Turns, then the turns between two rows, first turn first; the first pair answered
turn Gam:
-19	-21	6	-3	14	-2	0	-5	-5	-16	-11	-15	3	8	-20	3	9	-9	-4	-7	-12	1	2	11	-10	-4	3	-4	-6	26	7	2	-6	-7	-22	7	-13	1	-4	2	-4  ->  -15	-18	1	-2	10	1	-3	-10	-18	0	-18	-9	7	-1	-15	2	5	-15	6	-4	-4	7	9	0	-20	-5	10	4	-18	2	17	11	6	2	-9	-6	-7	12	-8	23	4
-5	-19	5	-8	-7	1	5	19	24	-2	9	-13	-3	5	19	3	22	24	-5	0	-24	4	10	-8	7	16	8	-19	-3	6	-15	-8	-23	-26	-5	4	11	8	-19	-10	-7  ->  -3	-18	0	-9	-9	7	1	18	14	12	-1	-11	2	-6	24	5	21	20	9	3	-19	12	19	-21	-3	12	13	-11	-15	-10	-4	2	-15	-18	2	-8	14	20	-26	14	4
-7	11	-2	-19	-2	14	1	4	12	5	-9	2	-13	3	5	13	7	4	19	9	-3	7	-2	0	1	-18	0	9	0	9	2	9	-7	-2	-4	-1	2	-7	-5	4	-3  ->  -1	15	-5	-15	-7	9	3	-2	4	12	-8	9	-14	2	9	10	3	-1	19	10	5	6	-4	-1	-3	-14	4	10	-5	-9	4	11	3	0	13	-8	7	-7	-1	7	-5
-20	-21	32	-19	26	12	-12	33	16	4	-21	-10	-10	-14	-5	24	8	4	44	-4	-22	3	-6	-9	23	-16	-12	15	-25	20	15	-4	-4	-9	-22	10	5	-5	-30	9	15  ->  -3	-8	20	-9	13	-1	-9	13	-12	24	-21	8	-9	-20	8	14	-4	-14	48	-2	0	0	-8	-15	10	-5	-1	21	-43	-34	23	5	26	0	23	-13	23	0	-21	25	13
turn bogi:
22	19	3	1	-8	6	6	-2	15	5	14	0	8	3	-4	8	-7	4	-22	2	8	-4	-4	8	-7	11	-19	-2	8	-11	-23	-20	-9	-1	10	3	5	-1	1	-11	-23  ->  13	6	1	2	-7	7	1	0	5	0	12	-9	18	-7	-14	10	-4	6	-25	-8	4	0	-1	4	-21	17	-14	-14	5	10	-17	-20	-16	3	-4	5	-4	0	3	-7	-20
-17	-29	19	-19	32	-19	-18	-4	19	-20	4	4	-20	35	-8	-1	7	3	6	17	4	-4	-7	44	24	-3	-1	2	0	-17	-2	15	5	8	-1	12	2	-21	-12	-9	13  ->  -26	-41	17	-19	33	-18	-23	-1	10	-24	3	-4	-10	25	-19	3	10	5	2	6	-2	0	-3	40	12	4	6	-9	-3	6	3	14	-3	12	-16	14	-7	-21	-9	-6	15
11	-7	-18	-8	-8	-20	-13	-11	-14	-3	9	4	-4	-2	5	10	-16	-6	-22	1	-2	12	-14	-3	-12	21	7	9	3	-3	-10	-14	-4	7	21	9	-12	-12	5	-23	-8  ->  11	-8	-17	-8	-8	-19	-14	-11	-14	-4	9	3	-3	-2	6	9	-14	-6	-22	1	-3	12	-14	-3	-13	21	6	10	4	-3	-11	-14	-5	7	21	8	-11	-12	5	-23	-7
0	-19	-7	4	-1	0	-16	4	-20	26	-19	-1	13	-8	-6	3	-16	8	-3	2	11	13	-4	9	-14	-9	30	-4	-18	-17	25	23	14	13	5	0	11	-1	21	7	-5  ->  14	0	-1	2	-1	-1	-6	6	6	26	-13	9	-4	10	8	0	-17	9	-3	18	13	5	-13	18	13	-22	14	10	-4	-36	11	18	16	2	19	4	22	-7	18	-10	-14
turn Sug:
-12	-13	4	-6	9	-10	-2	6	0	-18	9	-4	-1	2	-10	-7	-3	1	-9	-6	5	-9	-1	16	-1	7	-2	-18	0	13	-8	-3	6	-4	-15	10	-5	-5	13	-10	2  ->  -12	-8	10	-14	14	-2	-4	11	14	-12	4	-2	-12	10	-2	-5	0	5	6	5	2	-7	2	15	15	-8	-8	2	2	0	-9	5	7	-4	-15	12	1	2	-1	-3	11
-15	-12	-3	-8	2	-8	-12	-3	-33	8	-12	-16	10	1	-18	-1	3	1	3	-12	0	24	-1	-4	-23	23	13	-29	-13	-9	19	11	4	0	-7	-10	-1	-11	14	26	14  ->  -16	-9	5	-18	9	-7	-15	-1	-20	12	-15	-10	-8	18	-14	-5	4	0	20	0	1	23	0	4	-1	9	7	-7	-13	-34	16	22	13	1	0	-8	5	-6	-1	30	24
5	10	0	2	-8	1	1	-3	4	-2	-6	-7	3	-12	4	6	-4	11	0	-1	-1	4	2	-5	-4	-9	-4	-2	4	3	-6	-7	-7	1	-7	-2	2	-4	-3	-7	-3  ->  2	3	1	4	-7	-12	2	-10	-2	-6	-1	-5	0	-5	-1	-1	-7	6	-7	-4	4	-3	-4	5	-2	1	2	-7	1	-6	-6	-6	0	3	3	0	3	-8	4	-13	-5
turn rafid:
-12	29	-13	6	-3	33	4	14	47	32	-27	-11	1	-12	17	18	-12	11	6	7	-2	20	19	4	23	1	-12	10	21	9	-26	-26	-1	-11	-16	-3	11	30	-20	20	5  ->  -13	26	-11	8	-3	27	6	14	54	21	-22	-12	0	-6	14	16	-13	13	-4	5	-3	13	13	13	28	5	-15	2	30	19	-32	-33	-5	-17	-19	5	8	21	-14	4	-4
-40	-3	5	-18	14	0	-2	3	9	-1	8	11	-45	15	-23	-9	12	0	10	6	20	3	7	17	-6	10	1	7	-10	-23	9	23	33	-4	18	-4	-3	7	6	-13	-2  ->  -15	19	-15	4	-11	13	7	1	-7	13	8	11	-15	-22	-8	0	7	-2	-3	0	24	10	10	-12	-44	19	0	-13	-13	-5	14	4	28	-5	26	-24	4	11	23	-9	-21
-13	-4	-36	16	18	-2	2	25	27	-21	33	7	-6	22	14	-2	21	7	-20	-48	-13	-18	-44	31	-3	6	1	-16	19	12	-27	-28	-21	5	-20	37	-2	9	8	-6	23  ->  -15	-2	-41	6	19	16	-12	24	7	13	10	11	-5	9	23	2	20	0	21	-40	-4	2	-20	6	-15	-10	15	14	-6	-33	-4	3	-5	24	-7	14	7	39	-19	51	57
turn furaf:
-8	6	-4	17	-1	-13	21	-30	22	-9	0	3	-18	7	4	35	-30	7	-19	-15	-5	-29	-39	15	15	12	12	-5	17	-7	-14	-28	15	-5	22	-15	-7	-22	27	-18	-12  ->  -31	-12	5	1	14	7	10	-11	37	-17	-11	-17	-17	6	-6	47	-18	22	-3	-16	-26	-18	-26	10	22	-4	8	1	23	30	-12	-20	-7	-4	-21	-1	-22	-15	6	-7	8
16	26	-9	-2	-12	-12	-4	-17	-5	24	5	23	-26	19	26	-7	-17	-16	16	18	21	-7	-4	8	12	-2	0	23	-13	-71	0	13	35	6	39	-14	23	6	-3	12	2  ->  14	31	5	-11	-2	3	2	4	45	5	9	13	-38	37	28	5	-5	5	13	28	-2	-10	-8	17	45	-27	-28	28	17	-29	-23	-2	6	-12	2	12	15	-2	-16	-19	-4
-2	10	12	-1	5	-6	6	10	12	-14	-7	22	-18	7	-2	-9	-1	4	-1	-2	6	-21	-6	27	28	-4	8	10	-7	-27	-10	1	12	16	23	-13	5	3	-4	-8	3  ->  -12	3	17	-8	13	3	2	19	24	-19	-11	14	-19	8	-6	-3	6	11	6	-1	-5	-18	-1	25	33	-14	3	12	-3	-8	-10	2	0	15	2	-5	-3	6	-14	-6	10

(two turns a pair)
-3	29	0	-29	-19	-5	12	-5	20	-19	16	38	-31	37	8	-38	3	-14	25	26	6	19	10	26	41	-17	-1	8	17	-22	-11	-23	7	-16	12	9	8	7	-12	-6	12  ->  16	50	-22	-14	-41	24	13	1	0	6	4	32	5	-13	24	-21	3	-12	29	20	7	40	26	-21	-5	-19	0	-2	9	1	3	-33	-4	-12	5	-16	12	25	-10	22	8 -> Gam then rafid
-21	-12	-4	6	4	-10	-2	-9	-13	-3	-5	-2	14	-12	-16	14	-1	7	-3	-8	-2	-1	-1	0	-16	20	15	-11	-7	21	3	1	-3	16	-8	1	-9	-6	15	13	2  ->  -20	-9	0	0	8	-15	-3	-15	-12	4	-8	10	-2	4	-10	6	-4	1	11	2	6	-5	-2	7	0	15	17	6	-12	-18	3	14	13	21	12	-4	0	-2	7	21	12 -> rafid then bogi
24	3	0	1	-1	28	25	18	23	-2	-13	-6	8	3	7	16	21	28	5	-2	-22	10	-13	-24	-4	-25	-18	14	4	7	-8	-8	-20	1	-31	-2	-2	21	3	6	-7  ->  7	-16	6	-4	8	13	23	16	23	-19	-7	-11	4	14	-9	10	22	29	-5	-10	-26	3	-20	-6	2	-15	-13	5	6	21	-10	-8	-23	-1	-41	13	-12	9	9	-7	-7 -> bogi then rafid
-16	-19	-7	-5	28	-7	33	8	-2	-7	8	-12	5	-4	-5	-1	-13	-25	-12	-3	-2	7	-7	27	0	26	1	-27	7	22	-8	-6	-5	11	0	13	-8	-12	23	-20	-4  ->  -30	-30	-1	-17	39	-7	24	8	-4	-3	0	-14	-2	4	-12	-3	-11	-25	6	0	-4	11	0	31	7	20	8	-12	-1	8	-1	12	0	20	-4	14	-10	-4	9	-2	15 -> Gam then Sug
-1	-6	-24	13	-3	-7	2	-26	-38	10	-6	3	25	-30	-1	6	2	-13	-3	-10	9	5	-2	-19	-26	17	6	-18	-10	-9	16	-9	3	0	12	-24	-15	-1	18	9	-6  ->  -4	-2	-8	2	9	11	8	-2	15	-10	-4	-8	13	-13	1	18	16	9	-4	1	-16	2	-5	-10	8	-11	-23	-11	21	38	-7	-24	-29	-20	-29	4	-24	-8	1	-23	-11 -> furaf then furaf
-10	16	-5	7	12	-4	12	21	14	-25	11	-16	-17	19	-17	-5	11	6	8	8	4	0	-11	-1	-2	-21	-19	22	-2	-10	10	-5	4	26	50	-11	0	18	-12	-7	5  ->  -13	13	-12	13	6	7	11	26	4	-26	9	-27	5	-3	-21	5	15	11	1	-2	-3	8	-5	-18	-25	-15	-17	5	-2	27	15	-14	-12	27	30	-12	-8	20	-7	-4	1 -> furaf then Sug
